Rows are one point carried round by a steady rotation, each followed by how many ticks it has turned.
The counts run from 0 to 239.
[-1.64  2.07  1.12 -2.33 -0.81 -1.77  2.97  1.32  0.31  1.41  2.42 -4.12
  0.90  1.32  1.73  1.87 -0.81  0.38  0.72  0.85  0.11  0.57  1.62 -0.35
  1.11  2.11 -1.09 -2.70  0.30  0.58 -2.32 -3.04  0.53  0.47  3.37 -0.09
  2.83 -2.63  1.63 -1.93  1.95 -1.87 -0.64 -0.12 -1.41  2.11 -2.20  3.68
  0.79  0.18 -1.73 -1.02 -0.63 -0.45 -1.11] => 164
[-1.89 -1.76 -1.82 -1.32  0.55  1.10 -1.99  3.46 -4.70  0.00  0.34  0.99
 -0.04  2.62 -0.51 -1.66 -1.63  1.07  2.40  1.50 -2.61 -1.81 -1.43 -0.89
 -0.28  0.32 -1.45  0.12  0.37  2.63  0.93 -1.86  0.51  1.83  2.58  0.81
 -1.60 -1.41 -1.05 -0.51 -2.10 -2.33  0.66 -1.42 -0.75  0.21 -1.33 -0.87
 -2.01 -4.51 -1.05 -1.06  0.01  2.64  2.24] => 217
[-2.99 -1.55 -1.98 -0.37 -0.34  1.22 -1.41  3.07 -5.72 -0.35  0.64 -0.86
  0.42  3.05 -1.82 -1.22 -0.97  1.42  2.40  2.14 -1.43 -2.62  0.20  0.50
  0.70  0.47  0.84  0.93 -0.09  1.63 -0.82 -0.86  0.82  2.84  3.54  0.97
 -2.25 -0.73 -2.90 -0.72 -0.69 -3.74 -0.29  1.25  0.13  1.73  0.35 -0.20
 -0.18 -3.08  0.24  0.52  1.47 -0.02  1.74] => 215
[ 0.21 -2.98 -2.63  3.17  2.80  3.03 -1.61 -1.48  0.99 -0.17 -1.65  2.39
 -0.14 -1.01 -1.60 -1.34  2.21  1.61  0.08 -2.63 -1.31 -1.98  1.85  1.59
 -1.67 -1.63  0.92  4.39 -0.28 -0.64  0.85  2.79  1.31 -0.81 -1.48  0.51
 -0.94  0.33 -1.12  2.23 -2.41 -0.20 -1.43 -0.15  3.25 -0.32  1.98 -3.75
 -1.62 -2.20  0.65 -0.02 -0.85  1.54  1.25] => 79
[-0.45  2.84  0.75 -2.30 -0.65 -1.65  3.20  1.36  0.22  1.44  2.53 -5.76
  1.09 -0.41  0.03  3.44 -1.03  0.90  1.95  1.92  0.37  0.03  0.83 -0.85
  0.14  1.66 -2.03 -1.81  0.19  0.23 -1.91 -3.29  0.23  0.91  2.82 -0.03
  2.62 -2.20  1.51 -1.78  2.11 -3.09 -0.39 -0.34 -1.22  1.73 -1.81  3.18
  0.16 -0.89 -1.54 -2.25 -0.62 -1.53 -2.70] => 165
[ 3.60  0.71 -0.13  3.49  3.57 -0.96 -0.99 -1.23  2.61  0.42  2.36  0.55
  0.43 -2.38 -2.26  2.86 -0.65  2.55  1.25 -1.23  1.03 -1.27  0.98  2.61
 -2.25  0.77 -1.40  1.08  1.02 -1.44 -3.03  1.01 -2.19 -0.76 -0.10 -3.19
  1.34  0.93 -0.78  3.08  0.48  0.15 -1.54 -1.13 -2.00 -0.29  1.24  0.28
 -0.10  3.41  2.24  0.02  1.29 -2.11 -1.65] => 141
[ 2.30  4.11  0.82 -4.22 -0.87 -0.49  3.40  2.15 -0.36 -0.58  1.57 -1.79
  2.22  0.46  4.19  0.05 -1.37  0.49 -0.60  3.51 -0.80  0.80 -0.35 -0.70
  1.84 -1.46 -1.02 -2.54 -0.74 -1.31  0.50 -0.57 -1.04  0.58  1.61  0.54
  2.79 -1.06  2.51  0.43  2.82 -0.40  0.83 -0.06 -0.41  0.29 -1.37  3.37
  1.75 -0.31 -0.81 -0.26 -1.61 -0.57 -1.94] => 169
[ 2.17 -1.60  0.36 -1.02  1.39 -3.36  0.41  2.98 -4.67 -0.13  0.98 -0.84
  1.20  1.40 -0.76  1.53 -2.06  0.46  2.85  0.61  1.93 -0.93 -1.77 -1.84
 -2.83  0.85 -2.10 -0.21 -0.94  0.19  0.24 -2.47  0.25  0.90  0.26  0.87
  0.29 -3.26  2.37 -4.63  0.70  0.26  2.65  0.69 -2.06  0.37  1.19 -0.84
  2.66  1.90  1.63 -1.14  1.10 -2.52 -1.54] => 3
[-0.62 -0.85 -0.01 -0.12 -0.87 -0.47  1.59  1.79 -4.16  0.32  0.49  2.81
 -0.44  1.59  2.30 -1.56  0.11  2.58  1.09 -2.41 -3.58 -1.69  2.63  0.16
 -0.62 -0.57  1.81 -1.21 -3.55 -2.15 -0.23 -0.08  2.96 -1.42  3.31  1.55
  1.86 -2.27  0.93 -0.91  0.50  0.37  2.03  2.29 -0.91  0.48  2.66 -0.73
  0.79  1.66  3.04  0.92 -0.72 -2.21  0.99] => 13
[ 0.42  1.21  0.48  1.29 -0.32 -0.87  0.31  2.95 -1.95  0.08  0.93  3.45
 -2.38 -0.88  2.76 -1.83  0.72  0.88  1.34 -5.27 -5.05 -0.92 -1.25 -0.21
 -1.91 -1.17  1.07 -2.50 -1.59 -2.13  0.41 -1.24  0.00 -1.45  1.47  2.18
  0.58 -1.29 -0.02  1.28 -1.26 -0.46  2.82  0.21 -2.06 -2.22  1.75 -0.40
 -0.98  0.64  3.02  0.43 -0.99  0.76  1.72] => 18
[-3.03 -2.69 -1.91  3.68  1.04  2.26 -1.90 -0.58  2.49 -0.25 -0.99  0.52
 -1.94 -0.78 -3.36  0.29  1.31  0.50  0.63 -5.42 -1.05 -1.37 -0.30  0.00
 -0.55  0.16  0.31  2.60  1.05  1.47 -2.13 -0.29 -0.95 -0.32 -1.16  0.47
 -1.37  2.32 -2.52  1.60 -1.07 -2.86 -1.83  0.24  1.17  0.41  0.09 -2.24
 -2.56 -2.25  0.64  1.76  0.95  1.61  0.27] => 84
[ 3.41 -2.05 -1.95  3.84  2.67  2.63  0.35 -0.64  0.39 -1.66 -0.51  2.26
 -0.32 -1.80 -0.61 -0.74  2.90 -1.46  1.04 -2.87 -0.73 -1.56 -1.34 -1.69
 -4.41 -2.24 -0.33  2.67  0.26 -0.13  1.63  0.89 -0.67 -1.53 -3.52 -0.33
  0.19 -0.80  0.94  0.85 -0.89  0.46 -0.01  0.63  2.43 -0.52  0.25 -2.59
 -0.08 -1.14  0.41 -0.66 -1.44  0.36 -0.88] => 73
[-1.39 -1.19 -1.82  0.06 -0.59  2.52 -0.47  1.90 -6.05 -1.78  1.39  1.74
  1.01  3.32  1.01 -1.92 -0.73  1.06  0.79  3.39 -2.71 -2.39  0.40  1.20
  0.51 -1.29  1.21 -1.52 -0.01  0.61 -0.22  1.33 -0.15  2.77  3.65  0.43
 -2.10 -0.11 -2.39  0.82 -0.81 -0.26 -0.30  0.45  0.40  2.03 -1.36  0.84
  0.91 -1.80  0.47  1.99  0.65  0.56  2.63] => 213
[ 0.69 -0.83  1.60 -2.56 -1.88  2.99 -0.38  0.48  3.24  1.61 -0.61  1.83
  2.30  2.64 -1.53  0.73 -1.34 -1.62 -1.35 -0.42  1.17  3.19 -1.07 -3.15
  2.61 -0.64 -2.27 -0.53  1.01  2.48  3.34 -0.68 -2.23 -2.91 -0.98 -1.59
  2.32  0.31  2.93 -1.90  3.20  1.36  0.15  0.30 -1.09  1.55 -1.87  0.47
  2.34  0.63 -0.40  0.04  0.99 -0.38 -0.66] => 113
[ 3.71  4.34  0.49 -4.33  0.16 -0.75  2.07  2.82 -0.22  0.24  1.92 -2.43
  1.73 -0.69  3.09  0.25 -1.16  0.73  1.10  3.19 -0.83  0.42 -0.63 -0.86
  0.59 -0.96 -2.77 -2.02 -0.53 -1.44  0.81 -1.66 -0.51  0.77  1.93  0.72
  2.87 -1.48  2.67  0.65  1.43  0.23  0.74 -1.29 -1.43  0.17 -2.49  2.92
  1.31 -0.96 -1.57 -0.86 -2.07  0.75 -1.37] => 168
[-0.08  2.07  0.67  2.68 -2.08 -1.73  0.52  2.92 -0.94 -2.19  0.35  0.82
 -2.86 -1.16  0.45 -0.73  1.83 -0.09  0.21 -3.84 -4.49 -1.63 -1.12  1.08
 -0.67 -2.20  3.53 -1.90 -0.90 -2.44 -0.80 -1.33 -0.45 -0.58  2.38  0.43
  0.23 -0.98 -1.53  0.37  0.08 -2.02  2.38  2.42 -1.12 -1.50  2.54  0.68
 -1.46  1.33  4.05  1.26  0.45 -1.63  0.75] => 20
[-2.19  2.02  0.37  1.07 -0.54 -0.40 -1.18  0.55  0.93  2.48  1.84  0.27
 -0.70  2.39 -0.02  1.44 -2.91  2.54  1.14 -2.37 -0.65 -0.63  1.93  2.29
  3.08  2.23 -1.21 -2.30  1.73  1.68 -3.60 -1.74 -0.67  0.31  2.42 -0.07
  1.27  1.74 -0.81  1.99  1.59 -2.59 -1.91 -1.41 -3.34  1.57 -0.18  3.21
 -0.22  1.89  1.91  1.67  1.23  0.44  1.25] => 151
[-0.54  4.41  0.76  0.01 -2.42 -0.77 -0.34  1.41  0.97  0.62  1.21 -1.29
 -1.30  2.75  0.98  1.02 -1.92  0.06 -0.48  3.40 -1.65  1.11  2.11  1.89
  4.60 -0.64 -0.34 -3.22  2.13  0.17 -0.86 -0.75 -0.32  0.14  2.95 -3.47
  0.72  0.37 -0.82  1.46  0.75 -1.29  0.00 -0.83 -2.33  1.47 -2.10  4.74
 -0.49  2.21  0.38  0.24 -0.09 -1.10  1.68] => 157
[-1.79 -3.58 -2.29  2.55  0.98  4.03 -0.98 -2.12  1.18  0.18 -1.26  3.66
 -0.82  0.56  0.73 -1.65  0.96  0.77 -1.18 -5.38 -1.76 -1.33  1.82  0.78
 -0.33 -0.50  1.36  1.57  0.18 -0.07  0.07  2.32  0.92 -0.48 -0.96  1.31
 -0.80  1.86 -1.37  2.54 -1.45  0.28 -2.16  0.14  2.34  0.55  0.59 -1.11
 -0.38 -1.34  0.88  2.11 -0.11  3.35  2.86] => 81
[ 1.24  3.10  0.47 -2.56  0.87 -1.96  2.43  2.35  0.22  1.49  1.88 -4.45
  1.40 -1.18  0.64  2.51 -0.67  1.85  2.31  2.40  0.08  0.21 -0.43 -0.89
 -0.30  0.72 -2.97 -0.78 -0.16 -0.41 -0.88 -3.13 -0.39  0.34  1.75  0.12
  2.60 -2.18  2.28 -0.63  1.33 -1.80 -0.01 -1.35 -1.13  0.72 -1.28  1.70
 -0.27 -0.78 -2.24 -2.90 -1.63 -1.05 -2.85] => 166
[-3.25 -2.82 -1.61  3.42 -0.11  3.10 -1.00 -1.29  2.24 -0.24 -1.29  1.47
 -1.49  0.35 -2.58 -1.01  1.39  0.15 -0.17 -5.95 -0.90 -1.52  0.94 -0.11
  0.25  0.05  1.27  1.80  0.08  0.98 -2.25 -0.15 -0.54 -0.59 -0.98  0.87
 -0.65  2.48 -2.32  0.78 -0.33 -2.22 -2.33  1.23  1.53  1.60  0.46 -1.70
 -1.12 -1.61  1.18  2.04  1.00  2.12  1.15] => 83
[-0.77  0.36 -0.42  1.87  2.65 -1.72 -1.76 -0.93  0.66  2.76  0.94 -0.09
 -0.15  0.26 -1.37  2.22 -2.06  5.08  1.18  0.21  0.20 -2.28  4.02  4.32
  1.56  1.73 -1.57  1.86  0.26 -0.37 -4.15  1.42  0.42  0.71  1.40 -1.66
  0.30  2.34 -1.65  1.75  0.34 -1.25 -2.00 -1.55 -0.28  0.39  2.12  0.32
 -2.13  1.97  1.43 -0.24  1.43 -0.77  0.06] => 147
[-1.44 -1.82 -1.25 -1.72  0.46 -0.32 -0.26 -0.32 -2.81  2.83 -1.41 -2.37
 -0.72 -0.16  1.37 -2.41  1.36 -1.93  0.11  2.93  0.77  0.50  0.18 -2.10
  0.29  0.66 -1.00  0.06 -1.56  1.55  3.50 -2.19  3.08  0.43  0.12  1.19
 -3.11 -1.83  0.45 -2.64 -2.13  0.63  0.80  0.58  0.21  0.48 -1.80 -2.33
 -0.12 -2.32 -3.53 -2.31 -2.86  0.03  0.40] => 54
[ 3.32  1.69  1.19 -1.68  2.19 -1.09  2.52  2.39  0.58  0.69 -1.14  0.26
  2.61 -1.67  2.90 -2.90 -0.82  2.35  1.85 -0.07  0.26 -0.33 -1.28 -3.34
 -2.59 -0.97  0.08 -2.10  1.68 -1.61  3.66 -2.28  1.02 -2.17  0.30 -0.24
  0.86 -1.41  3.30 -0.12  0.74  0.16  1.74 -1.77 -2.19 -2.87  2.25 -0.86
 -0.26  0.88  1.21 -0.33 -0.85 -0.25 -2.91] => 180
[ 0.99  0.05 -0.32  1.73  0.39 -2.07  0.07 -0.43 -3.45 -3.38 -0.17  0.92
 -2.03  0.30  3.26 -1.25 -2.02 -0.64 -0.53  1.04  1.12 -2.36  0.05  1.98
 -2.04  0.87  4.55 -2.82  1.66 -2.34 -1.14  1.33  2.45  2.79 -0.15  1.05
 -1.77  0.02 -1.93  1.01 -3.94  0.67  0.34 -0.61  0.27 -1.13  0.31  1.60
  0.53  1.81  1.00  2.43  1.36  0.83  1.65] => 200
[ 1.70  0.21 -1.70 -0.51  1.12  0.04  0.32  0.60 -1.54  0.00 -1.81 -2.72
 -1.38 -1.97 -0.19 -1.57  1.76 -4.00 -0.29  0.97  0.11 -0.47 -3.15 -2.82
 -1.04 -1.80 -1.40  1.84 -2.94 -0.10  2.57 -1.87 -0.36  0.12 -2.85  3.38
 -1.53 -0.91  1.52 -1.14 -1.54 -0.09  2.08  1.68  0.78  0.06 -2.58 -3.27
  1.06 -1.76 -1.27 -0.90 -3.41  0.01 -1.30] => 60
[-2.50 -0.48  0.60 -1.35 -0.67  0.32  1.13 -0.51 -2.55  1.02  0.75 -0.63
  1.74 -0.32  2.29 -2.91  1.80 -0.51 -1.08  2.80 -0.24 -2.07  0.24  1.58
  1.65  0.65  1.74 -0.70  0.75  2.70 -1.79 -0.84 -0.32  5.26  3.03  0.94
 -3.73  1.80 -4.11 -0.09  1.17 -2.33 -1.11  1.33  1.20 -1.08  2.44  1.75
 -0.81 -1.83 -0.52  0.09  1.02  0.13  1.04] => 39
[ 0.05  0.62 -0.21  1.02  1.43 -2.88  0.63 -0.48 -1.39 -0.51  0.10 -1.36
 -1.54 -3.23  1.18 -2.21 -1.25  1.88  1.62 -2.46 -0.63 -1.82 -2.19 -0.92
 -3.66  2.33  1.55 -1.93 -0.27 -3.38  0.20 -1.80  2.65 -1.17 -0.73  3.86
 -1.45  0.94  0.38  1.33 -3.03  0.29  0.45 -1.41 -2.75 -2.67  0.66 -1.70
 -0.90  0.75  1.60  1.35 -0.37  0.45 -1.86] => 192
[-1.99 -2.38  0.39 -3.35 -1.65  2.40 -0.55 -0.32  1.44  1.92 -1.28 -0.80
  3.09  3.40 -1.45  2.25 -1.35 -0.45 -1.99  1.12  2.50  1.80  0.81 -1.16
  3.90  0.78 -2.55  2.56 -0.01  3.91 -0.09  0.19 -1.76  1.05 -0.76  0.19
  0.87  1.27  1.16 -3.30  3.03 -1.61 -1.69  0.58  1.80  2.04 -0.52 -0.26
  1.80 -1.15 -1.64 -0.75  1.96  0.65  0.21] => 108
[ 1.24  0.55  0.43 -0.55  1.78 -1.56  1.40 -0.81 -0.65  0.48 -1.78 -0.53
  0.91 -2.40  1.77 -3.21  0.25  3.49  0.87  1.04 -0.39 -1.02  1.32 -1.19
 -1.93 -0.09  2.86 -1.59 -0.42 -4.07  3.53  0.21  5.16 -2.67  0.20  1.08
 -1.34 -0.67  1.17  0.53 -1.86  2.23  0.72 -0.21 -1.08 -2.83  2.44 -2.31
 -0.80  1.99  0.71  0.24 -0.94 -1.58 -1.21] => 186
[ 0.06  0.74 -0.14 -1.86 -2.51  1.59 -1.26  4.25 -2.23 -2.18 -0.50  1.02
 -1.20  1.48  0.21 -2.28  0.66 -1.81  0.57  3.73 -3.49  1.33 -2.12 -1.10
  0.12 -2.60  0.43 -1.06  0.14  0.08  4.05 -0.42 -0.44 -0.04  2.07 -1.33
 -0.57 -3.11 -0.23 -0.59 -1.75 -0.23  2.32 -0.30 -0.18 -0.69 -1.22 -0.33
 -2.79 -3.25 -2.11 -2.01 -1.15  0.80  2.33] => 224
[-1.32  2.97  0.03 -0.92 -0.75 -2.50  0.12  1.94  0.65  0.93  0.43 -4.17
 -1.12  1.73 -0.69  2.64 -1.67  1.56  1.41  4.46  0.08  0.19  3.34  2.52
  3.49  0.61 -0.76 -0.39  1.51  0.21 -1.77 -1.04  0.99  1.07  3.09 -3.56
  0.52 -2.05 -0.59 -1.11  0.41 -2.26  0.14 -1.18 -0.92  1.11 -0.19  3.15
 -1.95  0.43 -1.06 -2.25 -0.03 -2.16  0.23] => 159
[-0.33 -0.27  0.64  1.85  0.24 -1.72  1.65 -0.02 -1.37 -0.70  3.16  1.81
 -0.56 -3.10  3.38 -1.06  2.77 -0.66  0.96 -2.41 -1.63 -0.55 -0.53  1.60
 -3.84  2.09  1.71 -1.98  0.60 -0.10 -1.41 -1.99 -0.90  2.56  3.00 -0.08
 -1.33 -0.83 -1.84  1.34 -1.79 -0.35  0.64 -2.04  0.05 -3.14  0.99  2.73
 -2.84 -1.96 -1.72 -1.14 -0.24  2.59  0.62] => 30
[ 2.56 -2.93 -2.03  4.00  2.70  2.14  0.84  0.07  0.50 -1.23 -0.90  1.00
  0.05 -1.35 -1.97  0.22  2.92 -2.56  1.27 -3.94  0.69 -1.77 -1.25 -2.39
 -4.22 -1.74  0.31  3.10  0.36  0.42  1.23  0.09  0.07 -1.60 -3.08 -0.10
 -0.01 -1.89  0.45 -0.67 -0.43 -0.96 -0.03  1.04  2.55  0.11  0.86 -3.38
  0.63 -1.10  0.90  0.05 -0.72  0.22 -1.56] => 72
[-2.88 -2.14  0.08 -2.98 -1.95 -0.09  1.27  1.90 -1.48 -0.21 -0.44 -0.60
 -0.30 -0.34 -0.87 -0.04  2.31  0.10  1.01  1.17 -1.41  1.87 -1.55 -1.79
 -2.37 -0.41  0.98  0.72 -1.80  0.17  2.73 -0.69  2.22 -0.16  1.95  0.48
 -0.07 -3.80  0.43 -3.19 -1.62  0.07  2.61 -0.23  2.46 -0.48 -0.11 -1.85
 -2.47 -4.58 -4.14 -3.17 -1.25  0.95  0.37] => 229
[ 0.62  1.61 -0.21  2.05  0.72 -0.02 -0.45 -2.19  0.28  1.66  1.59  1.36
  0.74  0.83  0.31  1.36 -0.92  3.08  0.15 -0.69 -0.42 -1.90  3.88  3.92
  1.92  0.79  0.84 -0.46  0.42 -1.15 -3.98  2.57 -0.77  0.98  2.29 -1.70
  1.12  2.54 -1.78  3.27  1.74  0.11 -2.02  0.06 -0.79  0.79  1.67  2.04
  0.54  3.42  2.79  2.40  1.49 -1.81  0.59] => 145
[-0.03  1.38 -0.09  1.37  0.17 -0.88  1.37  0.55 -1.37 -0.48  2.54 -2.21
  1.11 -4.51  0.11 -1.08  3.79 -1.22  0.96  2.05 -1.18 -1.59 -1.48  1.41
 -2.11  0.01  1.15  0.21  0.36  0.52 -2.35 -1.04 -2.82  4.18  2.85 -0.80
 -3.38  1.33 -4.13  2.06  0.34 -2.61 -0.74  0.43  0.78 -1.85  1.39  1.07
 -2.53 -2.73 -0.36 -0.76 -0.13 -0.91 -0.22] => 34
[ 0.07 -1.05 -2.41  0.34  1.15  2.26 -2.07  1.50 -5.94 -2.08  1.82  2.49
  1.44  2.10  1.85 -2.17 -1.37  1.13  1.31  3.76 -2.16 -2.52  0.54  1.23
 -0.54 -0.76  0.39 -1.39 -0.34  0.14 -0.33  1.17  0.15  2.91  2.42  0.38
 -1.82  0.05 -2.88  2.69 -1.52  0.41  0.19 -0.37  0.06  0.87 -1.27  0.31
  0.56 -2.46 -0.19  0.92  0.02  0.39  2.77] => 212
[ 1.53  0.83  0.15 -0.76  1.79 -2.09  1.64  0.36  0.07 -0.06 -1.56 -1.69
  0.84 -3.04  0.77 -3.23  0.40  3.49  1.28  2.12  0.81 -1.05  0.72 -1.39
 -2.39 -0.59  2.43 -0.18  0.41 -4.53  2.99  0.16  4.48 -1.92  0.55  0.30
 -0.82 -0.68  0.40 -0.11 -1.01  0.53  0.53  0.34 -0.98 -1.86  3.38 -2.52
 -0.53  1.46  1.12 -0.03 -0.40 -2.97 -3.08] => 185
[-2.16 -0.15  1.43  1.65 -2.25 -1.73  1.93  0.57 -1.14 -1.51  0.86  0.61
 -1.55 -0.75  2.46 -0.57  2.22  0.10 -0.85 -2.31 -1.36 -1.05  1.79  2.78
 -1.03  0.14  5.93 -1.91 -0.15 -0.93 -2.19  0.86  1.25  2.13  2.55 -0.83
 -0.40 -1.21 -2.18 -0.39 -0.57 -1.93  1.56  0.46  1.24 -1.78  2.92  2.55
 -2.21 -0.11  0.55 -0.02  1.07 -0.74  2.11] => 26
[-0.67  0.88 -0.16  2.26  1.94 -0.79 -1.27 -1.26  0.31  2.09  1.51 -0.25
  0.44  0.68 -1.72  1.76 -1.19  4.12  0.52  0.41 -0.15 -2.21  4.69  4.05
  2.28  1.15 -0.68  0.81  0.21 -0.56 -4.30  1.87 -0.39  0.88  1.73 -1.76
  0.23  2.10 -2.70  2.03  1.21 -1.45 -2.47 -0.18 -0.67  0.86  2.15  0.49
 -0.26  2.81  2.20  0.97  1.54 -2.06 -0.46] => 146
[ 2.48 -0.71  2.08  2.18  2.15 -1.49 -0.33 -2.45  1.76  0.17  1.31  3.44
 -0.51 -0.26  1.58  2.25 -1.38  0.87 -0.81 -5.75  2.05  0.12  1.33  2.40
 -2.36  2.36 -0.05 -1.01  0.36 -0.83 -2.43  1.37 -0.36 -1.24 -1.70 -0.72
  3.07  0.42  2.53  0.84 -0.30  2.34 -0.10 -1.99  0.16 -0.55  1.00  1.95
  1.24  3.80  1.94  1.04  2.01  0.64  0.36] => 137
